Each named turn below is shown by a few rows before and after it. Which turns, in which order, take the first row of each later pair to the second? The first pair is answered.
turn Z_584:
[ 30   5  16  42   3  -6  11   3  28  34  -2  12  -6 -19  17 -13   3  -2
  30   2  25  -4   7  -2  -6   2  10 -17  13] => [ 26 -10  11  48 -10  13  -3  20  24  31  -9   3  -3 -26  22 -15  -7  -6
  10  16  -9  -4  -1   0   8  -2  18 -17  12]
[ -6 -18  11 -22   2  21  -2  22   6  15 -32  -4  11 -11  18  -6 -34 -17
 -13  10  -9  27   1  10  15  -6  27 -21  16] => [-10  -2  14 -45  12  -3  -3   8  10   6 -25  18  16 -24  10 -20 -31  -2
   0 -10  11  20  -5  19 -14  18  13 -16  21]
[ 10   3 -22  11 -13  -3 -12  22 -14  22 -34  25 -20 -13  30 -18 -12  -9
  -1   0   1  -2  -9  -4   5 -14  22  -6  14] => [  8   9 -21  -2  -6 -15 -13  15 -11  15 -29  37 -17 -23  26 -24  -9  -3
   8 -11  11  -4 -12   0  -9  -1  13  -2  16]
turn Z_695:
[-24  -3  -1  -1 -45 -12 -23   2 -11   4   2  12  13 -73  19 -26 -28   1
 -17  23 -28  -7 -23  26   3  18   7   2  -7] => [-16   2  -8   8 -41 -11 -24   1 -14 -10   3   2  16 -43   6 -19 -27  -5
 -38  31 -58 -20 -18  29  17  12   2  18  -1]
[ -7   6   2  -7  18  -5   5   3   1   9   5  -2  -2  31 -13   7   8  -3
   5   4  12   0   9  -7   9 -22   1   4   0] => [-10   4   7 -11  19  -4   4   3   2  16   3   0  -6  19  -7   4   5  -2
  15   5  25   8   8  -9   4 -18   3  -2  -5]
[ -9 -13  -7   4  -2  10   9  -9 -47  12  14 -17   7  11 -43   4 -12 -33
  19 -14  -1  -2 -16 -18   5  -4  -5  35 -18] => [ -9 -15  -5   6   0  12  13  -7 -47  17  12 -17   4  10 -40   4 -13 -35
  24 -12   9   4 -13 -22   6  -6  -1  31 -21]
turn Z_455:
[-36 -26   2 -13   6 -18   6  36  10 -36  -1  58   1 -69  21  -4   6 -16
 -42   8  13  20  10  16 -22  40  -7 -18  -5] => [-23 -31 -12  13  -2   3   3  44  -1 -50  -1  32   6 -26  11  11   6 -32
 -80  29 -43   4  17  13  12  17  -3   0   0]
[-24 -18   2  -1  -7   7  -1  17 -14  13 -14   3  -9 -38   0 -18 -27  18
  10 -41 -37  16  -4 -21 -11  23  16 -21  26] => [-14 -20  -5  17  -6  19   1  18 -18   5 -18 -16  -7  -4  -6  -3 -23   4
 -10 -28 -65   8   5 -25  12   2  21 -10  30]
[ -4 -20 -12  11 -34  16   5  11 -25   3  23  -5  -2 -19 -18  10   5  13
  -5  -1   0   4 -11 -11   4   0  -5  24 -20] => [  3 -17 -11  18 -25  17  14   4 -23   5  22 -13  -4   6 -19  16  15   7
  -3   2   3   4  -2 -17  12 -14  -5  24 -18]
turn Z_358:
[ 17   8 -12  20  -3   3 -14  -4  -2 -12  15  13 -13  12 -26   4   3   4
  -3   9  26 -11 -15  -2   1 -11  10  25  28] => [ 16   9 -10  20  -2   1 -14  -5  -2 -10  17  14 -17   6 -25   3   3   6
   5   6  36  -7 -14  -3  -3  -9   9  20  27]
[-17  18  25  23 -22  20  34  -5   5  26 -14   1  -3 -20   2 -16   4  -8
  43  23  35  29  -5 -12 -17  -4   6 -23  -2] => [-15   8  14  39 -36  41  25  12  -2  19 -18 -18   0 -12   3 -11  -4 -16
  17  41  -7  25  -9 -11   6 -16  13 -19  -4]
[ -8 -24  31  -3  -4   3  14   4   6  23 -12   7 -23 -13  15   7  20  -7
  28 -17  60  38   2  23  15  11  29 -35  28] => [-12 -39  22  17 -25  29   9  21  -3  23 -16 -11 -24 -14  19  13  12 -14
   9   4  22  38   0  17  38  -1  40 -33  24]
[-27  -2   9  -9 -11  -4  12  11  -7 -18  22  18 -21 -24  -4  -6  20  25
  16  10  12 -11 -21 -15  -7  23  12  20 -16] => [-27 -11   7   0 -20   7  10  19 -13 -15  20  11 -19 -23  -3  -4  16  21
   6  20  -4 -11 -22 -17   5  16  16  22 -17]
turn Z_466:
[-20 -23   8  -2   5  -7  -3  12   4  18 -11   1  -4  -7   8   4 -18   0
  21  -2   8  12  -5  19  14  24 -10 -16   8] => [-16 -22   4  -5   5  -4 -10  14   5   7 -13   1   3  -3   5   6 -20  -3
   6   2 -15   3  -7  27  16  27 -11  -9  13]
[ -3 -10   2   8   7   4  20  -3  -7   6  -3 -17  -8  38   8  20  10  -6
  -7  -2   1  -1   7 -13  20 -12   1  12   0] => [ -3 -10   4   8   8   3  21  -4  -5  12  -3 -15 -10  34  10  19  10  -6
   1  -4  15   6   8 -16  15 -12   4   5  -3]
[ 12   7  -5  30 -29  12   7  -5 -29 -23  31 -10  -3  26 -28  23  10  10
 -30   5 -46 -38   9 -18   8  -8 -21  50  -9] => [  6   7  10  38 -31  11  31 -16 -36   4  40  -6 -20  10 -23  27  18  16
  11  -6  18 -24  15 -43  -3 -13 -20  35 -24]
[-10  34 -10 -19 -85 -17 -34  24  -3  -3 -11   4  31 -72  10 -38 -13  45
   2  -6  19 -21 -13 -16  -4  19 -17   3 -13] => [ -9  31 -12 -22 -85 -16 -36  25   1  -5 -14   3  34 -70  12 -39 -15  45
  -3  -5  11 -20 -12 -12  -3  22 -18   2  -9]
Then:
Each pair is two turns apart.
[-25   6  -7  -9 -15  11   5 -18 -20  14  27  19   4 -47  -7 -35 -24  32
   9  10 -25   5 -11 -11 -22   8   0  11  -3] => [-24   4  -8  -3 -23  17   6 -15 -26  13  27  15   1 -43 -10 -30 -25  29
   5  14 -31   2  -9 -16 -14   5   3  14  -2] | Z_358 Z_466
[ -4  -5  13  -4 -20  -9  17  -9  -6   5  13   4 -10 -20 -13  -2   3   5
  26  -9  43   6  -7 -16 -20  10  -1  -3 -10] => [ -3 -19  10  14 -32  12  14   4 -10  14   5 -14 -18 -16  -3   4  -2  -6
  15   9  25  16  -6 -24   4  -8  14 -13 -15] | Z_584 Z_455
[  7 -17  12  17   7  -3  -7  12   8   7 -43 -17 -17  28  17   3 -11 -27
 -21   0  -5  24   7   4  18 -27   4 -17   9] => [  8 -12  14   6  17 -15  -3   6  18  12 -46 -10 -16  23  19   0  -9 -25
  -8 -10  17  30   6   7   6 -23   0 -25  10] | Z_358 Z_695
[-15  17   0   5   2  10 -11 -11 -19 -18  24   1  -4  28   8 -26  -8  14
 -19  -9  -9 -31  -8  -9   8  10  -6  21 -12] => [-10  20   4   2  11   2  -2 -19 -18 -12  28   6  -7  31   9 -26  -1  16
  -5 -17  17 -28  -5 -13   2   9 -10  16 -11] | Z_584 Z_455
[-14   0 -18 -42  -4  -9 -34  14  15 -22 -25  32   2 -41  15 -11 -29  21
 -16 -11 -12   5 -21  38 -25  37  -1  -1  -5] => [ 14  22 -24 -35  26 -23 -24  -8  25 -39 -20  22   7  27  -5   3 -12   8
 -33 -15 -28 -17  -1  43 -16  22 -14  20  14] | Z_455 Z_358
[ -5  22  -9 -30   7 -20 -13 -12   2 -40  23  18  20  -8 -28 -16   9  18
 -24 -10 -29 -35 -10  25 -27  30 -29  34  14] => [ 17  30  -6 -13  31 -24  12 -31  11 -30  22   7  12  45 -36   0  27   3
 -13 -12  -2 -35  14  15 -12   2 -28  31  21] | Z_455 Z_455
[ 15 -25 -12  16  13  17  -6  -1  -4  15   6  -7  -3  26   2   5   2 -16
 -12  30 -34  -1   8  11  33 -25   9  -2  -7] => [ 19 -22 -10  10  24  11  -3  -4   4  19  -1  -5  -3  33   7   7   3 -19
  -5  25 -22   5  12  14  30 -25  11  -7  -2] | Z_695 Z_358
[  1  15  10 -24  13 -21  14   4   8 -11 -12   2   8  16   5  -1  -7 -12
   5 -17 -16  -5  12   6   3   6 -10   4  15] => [  3  14  15 -18  13 -21  21   4   7   2 -13  -1   1  20   8   1  -3 -14
  17 -14   4   3  17  -4   6  -1  -5  -4  11] | Z_584 Z_358
[ 12  -8  18  37  -4  19  47  -8 -20  27  -4 -20   2   3  12  17  -4 -27
   8  14  24   9  44 -27  52 -38  21 -14   1] => [  8 -12  21  31   0  16  45  -3 -13  33  -9 -13  -1 -11  21  12  -9 -25
  18  11  37  19  40 -20  45 -32  26 -25  -1] | Z_358 Z_695
[ -2  -6  -7  39 -15   9  20  -5 -18  -1  13 -22   0  26 -11  20  10  -9
  -2  14 -11 -10  13 -12  31 -23  -1  17  -9] => [-18 -13   6  31 -19   8  23  -1 -12  20  10  -4  -9 -16   5   8   5   3
  29   5  36  13   7 -17  16 -12   7  -9 -18] | Z_695 Z_695
[ -6 -11   6  46 -43  43 -13   9 -21 -23  10 -15   0 -37  36  -2  17   3
   2  20   6  20   2 -39  13 -29   9 -11 -23] => [ 16   3  -3  49 -20  36 -10   0 -11 -40   7 -28   7  18  25  10  28 -12
 -22  24 -26   3  17 -28  29 -45   8   5  -6] | Z_455 Z_358
[ 23 -28   5  10  -4  -3   6   2  27  38 -41   2  -5  -4  -9  27   1 -22
  16   6  21  -1  28  -7  32  -7  17 -46   4] => [ 32 -22  -2  -3   7  -9  -8   3  37  23 -49   5   5  14 -12  22  -2 -27
  -4   7 -14 -11  27  12  33  -2  14 -38  17] | Z_466 Z_358
[-10 -20  11  44  22   7  27  28   9  -1 -13   3   1  46 -41   2  25 -20
   3  11   8   2  14   0  40 -14 -18  -6   0] => [-22 -35  13  42   4  21  13  49  11  10 -26   5   1  10 -22  -5   8 -18
   3  22   4  20   3   3  44  -8  -3 -25  -5] | Z_455 Z_584
[  0   6  11 -10  -4 -21  27   9   9  -3  -1   2  -7  24 -23   0  16 -20
  16  -6  31  28  21 -15  17  -8 -11  18   6] => [-14  -7  14  -5 -24  -4  22  21   1  10  -3  -1 -12  -6 -13  -1   8 -16
  18  -1  35  39  12 -23  21  -8  -1   7  -5] | Z_695 Z_358
[ 14  19   0  -3   9  25 -13  10   8   4  -3 -24  34  26 -17  24  12 -12
 -22  10  -3  38  29 -23  34 -17  -7  22  28] => [ 16  26   9 -13  23  11  -2   0  17  14  -4 -15  31  21 -13  18  16  -9
   0  -1  35  47  33 -21  21 -11  -9  12  28] | Z_358 Z_695
[  7  48  -1 -17  43 -51  38 -60  34 -12 -25   4   9  49 -35  13  18   8
   0 -50  36 -24  17  15 -38   9 -19   5  13] => [-26  27 -22 -29 -13 -21 -19 -18  10 -45 -24   7  30 -27 -32  -7 -18  24
 -51 -27 -63 -39 -24  37 -36  43 -18  22   2] | Z_455 Z_455
[ -6  11   5 -17  11  -7   7 -11  21  17  13  17   0 -11  10 -11   0   7
  37 -20  44  15   2   1 -21  19   4 -30  -8] => [ -2  -1 -19   9 -20  28 -17  13   2 -14  13 -16  13   7  -2  -1 -12  -3
 -24  16 -59  -9  -5   6  19   3  11  -2  -8] | Z_455 Z_455
[ -7  17  15 -27   1 -11  -9 -11   4  -2   0  28   5 -28  -1 -23  -1  12
   6 -18   1 -12 -13  11 -21  25 -26  -7   2] => [-12   5  14 -23 -12   3 -15   2   2   4  -9  22   5 -45  10 -22 -10   8
   1  -8 -12  -1 -19  11 -12  22 -15 -18   1] | Z_358 Z_466
[ 13  -3   7   9  20   2  13   0  16  15  -6  -6  -3  24   7   3   7  -8
  16  10  23   0  19 -10  16 -10  11  -2  -6] => [ -4  -2   4 -21   8 -10  -7   6  13   4   1  18   6 -27   8 -17  -4  11
  19  -2  19  -4  -4   6 -12  26   1   3 -10] | Z_455 Z_695
[  6  -5   0   3  -8  11   4 -19  -9 -21   5 -12   7  50 -36  36  11  18
 -33   0 -24 -29  10  -3  19  -8 -15  15  13] => [ -3   1   9   0 -16   6  14 -30 -21 -16  24   1   0  27 -44  33  14  35
 -13  -9   9 -32   4 -17   0   4 -26  20   3] | Z_584 Z_466
[ 14 -25 -17  24 -23  16  14  16  30 -47  34 -37 -12  29 -35 -22 -50  13
 -54   0 -69  11  25 -30   6   5  31  26 -23] => [ 31   3  -9   0  16 -23  29 -19  48 -56  42 -19  -7  64 -48 -25 -31  15
 -32 -27 -29   1  39 -21 -21  14  10  35  -8] | Z_358 Z_584
[ -8   5  12  10  -2  -5  35  -4 -18  30   2  -9 -17  -1  24   9   1 -20
  40 -12  67  18   9   8 -21 -31  19 -24  -5] => [-20 -11   7  17 -28  18  21  17 -29  31  -1 -17 -17 -27  31   7 -14 -21
  28   6  41  22  -3   5 -10 -32  30 -28 -14] | Z_358 Z_455
[ 19 -30   6  10  18   3 -15  35  20  25 -47 -15  -1  49  27 -12   1 -32
  -7  23  -3  27   7   8  37 -37  40 -36   7] => [ -6 -30   7 -27   8 -11 -40  43  22  18 -48  16   7 -21  39 -38 -15  -8
   6   5   4  34 -18  28   3   6  34 -42   1] | Z_695 Z_584
[  6 -22 -14  33 -15   9   1  10 -16   1  15 -12  20  31 -12  28  22  -9
 -31   6 -26 -17  -5 -29  35 -10 -23  18  -2] => [-11 -12  -9  12 -22  -8   1  -3 -23 -10  35  14  22  -8 -25  13  23  16
 -13 -12  -2 -26 -18 -29   0  19 -40  31 -12] | Z_584 Z_466
[-11  -1  40 -11 -12  25  21  11 -37  -8   6  -3 -23   3  45   5  19   6
  20 -17  43  46  -5 -35  -9   0 -11 -20  -4] => [-24  -7  30 -26 -28  33 -10  28 -42 -31   5   4  -8 -28  45  -8   3  16
 -13 -10 -13  33 -26 -14 -13  23 -16  -8  -3] | Z_358 Z_584
[  8  -6  -3  39  -3  21  13   9 -15   8  11 -26  -5  25   1  23  12  -6
 -14  21 -15  -9  11 -19  27 -38   1  16  -3] => [-16  -1  12  -2  -2  -1  10   6  -7  22  13  13 -10 -49  18  -6   5  20
  33  -7  44  12  -7  -8 -19   5  -3  -7 -13] | Z_455 Z_455
